0: [150 165 110 100 103 157 125 139]
1: [108 141 119 110 145 133 136 130]
2: [125 121 109 169 104  97 146 127]
3: [116 119 123 142 118 144 125 127]
4: [ 85 151 150 139 117 123 146 133]
5: [140  81 119 117 155 176 101 131]
6: [ 87 141 143 132 107  88 157 142]
7: [160 138  91 150  56  58  98  51]
8: [155 129 116 127 139 149 120 131]
9: [105 144 118 110 144 133 138 128]
10: [128 133 160 104 169 192 129 180]
11: [ 87 150 154 139 118 120 150 134]
12: [ 73 125 126 118 103  82 199 127]
13: [123 156 114 124 100 119 172 123]
14: [124 117 148 115 148 113 102 108]
15: [150  84 117 122 149 173  94 121]
16: [118 108 148 100 187 185 106 157]
17: [ 80 120 139 117 116 162 103 120]
18: [124 125 115 121 113  83 132  87]
19: [ 69 125 128 116 105  84 201 128]
20: [129 128 162 105 169 190 125 179]
21: [166 122 106 133 106  99 108  94]
22: [138 115 123 118 132 101 137 143]
23: [193 163 152  96 136 196 141 175]
24: [165 123 165 118 119 172 162 190]
25: [126 148 135 147 135 132 132 147]
26: [123 157 117 113 102 128 132 122]
27: [169 128 132 129 131 128 131 143]
28: [118 116 126 166 116 116 112 111]
29: [139 137 133 114 130 133 150 140]
30: [125 145 134 143 137 133 127 146]
31: [164 113 135 149 120 104  99 126]
32: [125 147 165 148 140 102 162 165]
33: [165 145 110 141 114 129 122 124]
34: [140 149 156 152 125 120 127 131]

[160 121 103 135 106 100 109  95] 21 31 18
[142 108 141 151 126  79  72 108] 31 28 14
[123 154 117 115 117 120 167 143] 13 29 26
[130 134 122 149 135  97 116 111] 28 18 31
[132 134 122 147 136  99 119 113] 28 34 22
[115 129 139 103 120 159 149 145] 29 1 9
[130 150 128 105 134 139 153 149] 29 1 9
[146 143 162 151 128 122 125 136] 34 25 30
[127 114 123 167 132 127  91 109] 28 3 31
[113 129 139 104 121 161 155 149] 29 1 9
[119 115 128 166 120 117 108 108] 28 3 2
[125 130 112 121 112  81 131  86] 18 21 26
[135 148 164 152 144 101 158 165] 32 34 25
[159 136  91 149  59  62  99  53] 7 21 18
[127 157 116 111 100 127 128 118] 26 0 13
[130 123 121 137 113  83 110 106] 18 21 28
[143 138 134 110 132 137 151 144] 29 27 1
[101 131 117 149 122 141 120 109] 3 28 30
[178 166 113 149 102 152 101 115] 33 0 8
